rotation steps, each row followed by its count of steps
The counts run from 0 to 142.
[ 29.8   7.8  -8.0  30.3  16.9   1.0   2.7 -21.9   6.3   9.6  15.9   0.0
 -43.1 -14.3   1.8   1.5  21.6  -8.4  48.7 -20.9  13.9  15.5  14.0   2.4
   2.9 -53.1  40.9 -10.2   1.6  13.4   1.8  32.4  10.9 -21.0   6.0 -11.3
   5.8  40.9  28.4  -7.9  24.8  -1.6 -45.8  67.5 -15.5  -7.3  20.9   4.1] => 101
[ 13.3   6.7 -21.9  23.9   4.3  15.6  -6.5 -24.5   8.8  20.7  21.5  -5.1
 -36.4  16.2  13.4 -13.8  33.2  -7.8  37.0  -5.2  -2.4  18.1  40.7  16.2
   9.7 -41.4  13.7 -24.1 -15.6  21.6  31.0  41.1  20.5 -12.2  11.1 -12.3
  16.3  70.8  29.5  -9.2  19.2 -29.9 -21.5  36.6 -11.6  -2.3  26.2  -2.4] => 82
[  3.5  -7.4  -9.2  -8.7  15.2  -3.4  -4.8 -16.6 -22.9  33.7   5.9  -7.1
 -24.1 -24.6   5.2 -21.4  20.2   6.6  42.5 -41.1  -3.0  20.8  29.3  10.0
  -8.9 -34.9  13.1 -30.7 -10.1  15.2  35.8   6.9  31.6 -30.5  28.7 -19.6
  33.3  38.2  20.5 -15.8  17.5 -18.2 -12.0  32.7  -3.9  32.8  55.6 -12.4] => 59
[ 12.5   0.4  -3.0   9.9  15.4  -2.7 -11.4 -12.2 -14.4  15.5  11.5   1.2
 -25.4 -37.4 -22.8  10.0   7.8   1.4  70.0 -34.5  11.0   9.3  28.0  10.2
  -1.7 -55.2  12.9 -12.5   6.2   6.9  -6.4  12.3  15.6 -37.5  34.4 -10.2
  25.4  15.4   7.9   2.5   8.1  -2.8 -42.3  64.0 -10.0  23.6  35.3   7.1] => 4
[ -2.5  18.3  -5.8  41.3  22.1  13.3  -5.3 -10.8  -3.7  13.7  12.0  13.8
 -13.7 -20.9 -13.6   6.5  26.9  -9.2  60.1 -10.1   2.1  25.0  28.9  18.2
  -1.7 -64.5  32.1  -8.6   4.1  12.4  -4.9  27.2   8.0 -33.3  28.6 -14.7
  31.6  19.6  32.3   1.5  17.1 -21.3 -23.2  34.9  -7.4  -4.4  50.9  -5.4] => 131
[  3.6  10.7 -15.1   6.5   7.9   8.4  -7.7  -4.8  -7.6  34.3   0.1  13.3
 -28.1  -2.2  12.6 -19.7  24.6  -4.3  59.1 -27.4  -3.0  25.4  42.8  12.9
  15.1 -54.0  15.1  -6.2 -16.3  19.5  17.9  23.1  12.2 -30.9  29.6   0.0
  33.2  25.6  37.9  -6.5   9.2 -31.2 -30.8  -0.3 -25.4  15.9  60.9 -22.1] => 113
[ -9.3 -10.0 -11.8   5.5  -0.7   8.6 -21.5 -22.9 -17.2   9.7  10.2  -7.8
 -14.9 -23.1 -19.1  -8.9  39.9  -2.0  47.7 -27.1   2.2  13.6  28.5  24.0
 -10.9 -47.3  22.3 -44.1   1.3  15.0  31.7   8.3  33.7 -34.0  24.3 -24.8
  31.7  39.4  17.1  -6.5  18.9 -25.8  -9.4  37.1   3.7   9.4  51.0   9.3] => 43
[  2.1  -1.5  -7.3   4.9  -2.4   8.7  -9.6 -27.4 -10.5   5.8   9.8   6.3
 -17.7 -24.4 -21.8  13.0  44.5 -24.8  54.4 -29.5  -6.0   9.1  27.4  11.9
   2.5 -70.1  34.4 -22.2   5.1   4.8  15.9  13.1  18.3 -26.2  13.6 -19.3
  15.8   7.8  15.1  10.6  29.7 -28.3 -37.3  23.6  -6.0  -6.3  49.2  11.6] => 26
[ 22.3  13.5  -6.5  15.6   2.4  -3.8  -7.4 -40.8  -1.4   8.0  31.6  -9.0
 -26.3  -4.1   1.4   3.5  23.0   5.0  38.1 -17.9  11.5   4.2  40.7   5.3
  13.8 -51.8  26.3 -13.0  -8.7  26.2  17.1  20.9  14.5 -18.4  -0.5   0.4
  -3.4  69.2  22.6 -18.8  25.4 -38.6 -35.2  47.8 -12.2  20.2  26.2   7.1] => 118
[  4.5  -7.3  -6.2  -0.5  11.4  -5.7 -21.6 -21.7 -20.1  16.1   9.8  -5.0
 -17.4 -33.3 -24.2   6.4  13.7  12.8  65.7 -39.5  12.4   1.7  34.1  15.4
  -4.0 -51.5  13.5 -21.5   7.4  12.9   8.5   4.7  24.8 -37.8  33.0  -7.6
  22.4  28.4   7.0  -4.0  10.6 -16.9 -30.9  55.1  -2.3  31.4  41.1   7.3] => 5
[ 16.3  -2.7  -5.3   6.3  23.8 -18.0  -2.7 -31.6 -17.8  23.7  13.4 -10.5
 -37.3 -44.5   1.9   1.7  27.2  -1.5  51.1 -45.3   3.6  17.4  30.5   6.6
 -11.6 -49.7  25.2 -18.0  -3.3   6.9  12.7   9.5  11.8 -38.6  18.3 -27.1
  12.6  17.9   2.1 -13.8  25.2   3.5 -30.1  54.0  -0.9  22.5  33.0 -10.4] => 57
[ 37.2  13.1 -16.8   2.4  10.8  -5.5   1.1 -28.2  -2.1  41.0  20.9  -5.3
 -38.1   4.7  17.5  -6.4   9.0  -4.8  44.9 -24.4  -1.6  14.3  46.0  10.2
  18.9 -45.0  -0.8  -7.3 -25.2  17.0  19.1  38.1   7.7 -12.6  17.8  -2.1
   4.7  52.2  16.6  -3.7  23.0 -10.9 -39.8  42.3 -14.7  21.6  20.7 -18.4] => 120
[ 25.0  -4.0  -9.5   3.7  16.3 -16.8   0.3 -30.0 -14.2  22.8   9.0  -9.5
 -52.1 -33.7   1.6   2.6  28.1 -10.2  55.1 -41.3   6.4   7.0  24.6   3.6
  -1.7 -59.9  32.1 -13.4  -1.8   4.5  11.3  19.4   5.8 -32.7  15.7 -24.6
   1.4   9.4   1.6  -0.3  32.4  10.5 -47.1  57.2  -3.4  11.3  25.8  -3.4] => 56
[ 18.7   3.0  -7.8  21.2  25.6  -8.1  -1.9 -21.1  -2.6  20.2  19.5  -7.3
 -36.0 -24.3   1.8 -10.6   8.2  16.2  51.2 -25.0   8.5  15.5  29.5   4.8
   0.8 -39.3   7.4 -13.9  -6.9  19.5  12.8  25.3  17.5 -31.3  21.6  -7.3
  20.2  54.6  18.1 -16.9  12.1  -5.8 -25.5  73.1  -9.4  27.8  18.7  -4.2] => 103
[ 11.3  -6.3 -14.9 -17.2   4.4  10.0  -6.4 -10.7 -12.6  37.0  -2.1  -2.3
 -27.2  -8.0   4.9 -25.2  21.7  -4.6  46.0 -41.0  -6.4  22.4  23.4  12.1
  -1.0 -36.6  10.9 -28.3  -9.1  17.3  43.4  10.3  35.1 -22.8  28.2 -15.9
  40.9  35.9  30.5  -8.1  21.2 -19.2 -25.0  22.1 -10.0  16.8  59.7 -11.2] => 60
[ -1.6   4.3  -8.5  36.4  11.8   8.3   1.0 -24.5  14.9  -5.2  19.7   6.5
 -34.4 -16.0  -8.6  -0.3  36.7 -12.9  54.8 -21.0  -1.0  20.3  18.0  -1.3
   6.7 -63.1  37.1 -19.6  -1.6  11.8  13.3  23.6  17.2 -33.0  -1.7 -17.9
  15.1  34.2  29.1  -9.0  19.9 -25.7 -31.0  47.0 -16.8  -5.9  33.4  11.5] => 64
[ 49.8  11.2 -10.5  -0.8  14.8   3.0   7.8 -15.0 -15.8  48.8  10.2   1.9
 -26.3 -16.3  -1.1   8.5   2.6  -9.5  56.5 -32.5  -4.8  21.1  24.0   5.7
   4.3 -47.1   5.1  -4.4  -4.2   0.3   9.2  30.2  13.6 -15.4  33.6 -12.5
  15.9  18.6  15.8   9.9  32.5   6.6 -45.9  52.9 -18.8  10.1  36.0 -12.0] => 122
[ 23.3 -12.0 -17.6 -22.0   1.6  -3.4 -17.1 -25.8 -31.4  43.9   5.5 -15.7
 -26.4 -10.1   0.2 -15.3  16.6   5.4  47.5 -38.0   4.1   8.4  34.0  23.7
  -9.7 -31.1  10.3 -28.3  -8.4  12.9  33.0   6.8  30.1 -17.4  41.0 -12.8
  29.4  38.5  13.3  -4.8  25.4  -6.3 -22.5  34.3  -3.2  25.4  51.5  -8.7] => 142
[ 15.2  -6.1 -14.5   3.8  -5.3  27.5   4.0 -10.0   5.9  17.0  -2.3   9.9
 -34.5   0.5  -3.8  -9.2  37.4 -19.1  52.0 -32.0  -6.3  20.7  10.0   2.5
   6.0 -54.0  31.2 -27.3   0.8   5.4  27.6  19.9  30.7 -19.7  10.2 -16.7
  32.3  19.8  36.3   3.0  28.8 -19.0 -41.8  20.5 -19.7 -14.1  54.8   6.8] => 62
[ 14.4  -3.3 -17.3 -16.2   2.5  11.6  -8.9 -10.8 -15.7  42.5   8.4   0.4
 -22.1  -9.4 -14.3  -4.5  12.7  -2.2  58.7 -39.8 -12.4  18.2  35.9   9.3
   8.5 -49.7 -18.9 -19.0 -11.9   6.3  32.5  18.4  30.5 -20.8  40.3 -11.3
  31.0  23.4   9.9   8.4  17.5 -19.5 -29.3  26.0 -10.0  26.3  45.5  -7.8] => 23
[ 20.7   7.5 -18.6  -4.5  10.6  -4.4  -4.6 -19.1 -23.3  54.3   1.5   0.1
 -29.9 -13.6  16.3 -10.0  26.4 -16.8  49.0 -32.0 -12.8  23.5  42.0  21.2
  -3.1 -50.6  12.4  -8.2 -17.8   6.9  24.9  26.7   7.6 -18.1  36.8 -18.6
  20.9  10.6  18.6  -1.9  26.7 -10.0 -34.5  11.3 -14.3  10.0  54.4 -28.4] => 76
[ 10.8  -6.4 -19.0  -9.7  -4.2   0.5 -10.5 -22.3  -6.7  27.0  -0.6   3.0
 -51.0  -2.1  12.0 -11.2  44.1 -21.7  59.8 -40.4   1.1   4.0  36.3  16.5
   5.8 -58.5  27.3 -15.9  -8.3  13.2  24.6  12.2  16.4 -25.6  17.1  -9.0
  10.6  13.0  18.0   4.1  23.6 -15.2 -43.1   1.7 -14.7  -4.0  47.4  -3.5] => 9
[ 13.5 -13.0 -24.6 -18.9 -12.0   4.5 -23.4 -26.9 -10.0  27.0  13.5 -13.5
 -37.0   5.4  -8.6  -6.3  25.0  -6.3  57.8 -30.4   3.8  -9.2  46.2  28.3
   9.6 -50.3  -8.0 -28.5 -11.4  11.8  26.3  22.1  25.6 -22.2  35.2  -5.7
   9.7  35.3  -3.6   7.6  21.2 -14.4 -32.5  23.5  -8.0  11.9  29.2   6.1] => 90
[  2.2  14.3  -6.9  24.1   1.4  12.9 -20.6 -20.0 -11.3  12.7  20.4   3.2
  -0.2  -6.7 -15.0  -0.6  18.4  13.1  47.0  -4.5  15.6  10.4  39.3  22.3
   3.9 -48.5  24.8 -20.9   0.4  25.5   7.5  16.4  20.5 -26.6  28.4   5.3
  28.3  56.6  34.4  -9.0   8.7 -41.1 -18.0  38.6  -7.2  15.1  48.2   7.2] => 133
[ 12.2  -8.7 -23.6 -17.0 -10.5   4.7 -21.0 -24.0  -8.3  30.7   7.9  -8.7
 -50.0   1.3  -0.8  -7.2  34.5 -16.4  61.9 -34.6   0.8  -0.5  44.5  27.4
   9.9 -55.1   2.3 -21.9 -11.2   6.4  18.6  26.1  15.7 -25.2  32.8 -12.8
   8.1  16.5   0.5  16.1  21.3  -3.7 -40.6  19.9 -10.8  -0.2  28.4   1.4] => 91
[ 20.2  12.5 -22.5  23.6   6.5  17.5   0.1 -16.2  14.1  27.6  14.9  -1.3
 -42.1  19.4  14.7 -14.3  18.2 -15.7  44.2  -5.3  -1.6  20.3  31.5  15.2
  14.1 -48.6   6.1 -17.1 -17.4  15.3  21.3  50.8  13.0 -12.7  20.8  -6.2
  15.5  58.3  29.4   1.5  17.8 -13.3 -32.0  37.1 -17.3  -1.8  24.0 -10.4] => 83
[ 23.5  13.4 -11.3   5.1   3.0  11.7  -3.1  -6.2   1.0  37.8  16.7   9.9
 -24.7   7.6  -7.5  -3.1  -6.7   2.6  61.6 -25.8   4.1  19.4  38.8   4.4
  21.6 -47.7  -6.9  -4.4 -13.0  15.3  11.4  32.1  17.0 -24.8  36.3   9.4
  26.2  45.3  26.5   0.1   5.7 -25.1 -46.4  36.0 -29.3  29.0  33.5 -13.2] => 68
[  7.0  -5.4  -7.1   4.5  26.7 -14.8  -5.6 -29.1 -22.6  26.7   4.3  -7.6
 -28.3 -43.2   4.7 -11.5  21.6   7.9  47.3 -45.0  -0.5  19.6  25.9  12.2
 -12.2 -41.1  18.2 -22.0  -8.3  14.3  26.3   7.0  22.4 -35.6  27.3 -23.9
  25.3  29.6   8.7 -19.3  19.1 -10.5 -16.8  44.8   0.8  31.0  43.9 -15.2] => 58
[ -0.6  -9.6  -9.5   6.0   8.4  10.8 -12.8 -17.6 -20.1  14.7   8.6  -4.6
 -10.4 -35.8 -25.0  -2.5  31.5  -3.9  52.8 -29.4   1.3  17.0  18.2  20.1
 -13.6 -52.5  25.9 -34.6   6.0   4.2  23.9   7.3  30.5 -35.2  30.3 -28.3
  37.4  25.8  11.8   1.7  21.9 -13.3 -18.0  49.5   5.1   7.3  51.7   7.2] => 42
[ 29.5  20.5 -10.8  29.5  17.9  13.7   1.0  -4.4   3.0  33.9  13.7   8.1
 -28.0  -4.7 -11.6   5.9   6.0 -11.0  57.8 -11.8   0.6  25.1  20.8  11.8
   4.9 -57.2   9.5  -6.1  -2.4   6.6  -6.3  42.2   9.3 -21.3  35.9 -11.4
  23.4  26.0  22.3   7.5  16.7   5.2 -43.7  58.5 -21.0   2.7  23.4  -4.5] => 85
[ 37.3   5.3 -11.4  23.7  -0.4   7.8   3.1 -22.0   7.5  18.5  10.1   0.4
 -49.5   7.2  12.0   1.6  29.6 -14.6  49.7 -16.2  14.1   6.2  14.5   6.3
   7.8 -53.6  44.5 -11.6   3.7  15.6   5.2  29.7  12.2 -15.5   6.7  -7.7
  13.3  34.7  35.3   0.0  25.1  -1.1 -49.6  50.6 -18.8 -12.2  33.8   8.6] => 100
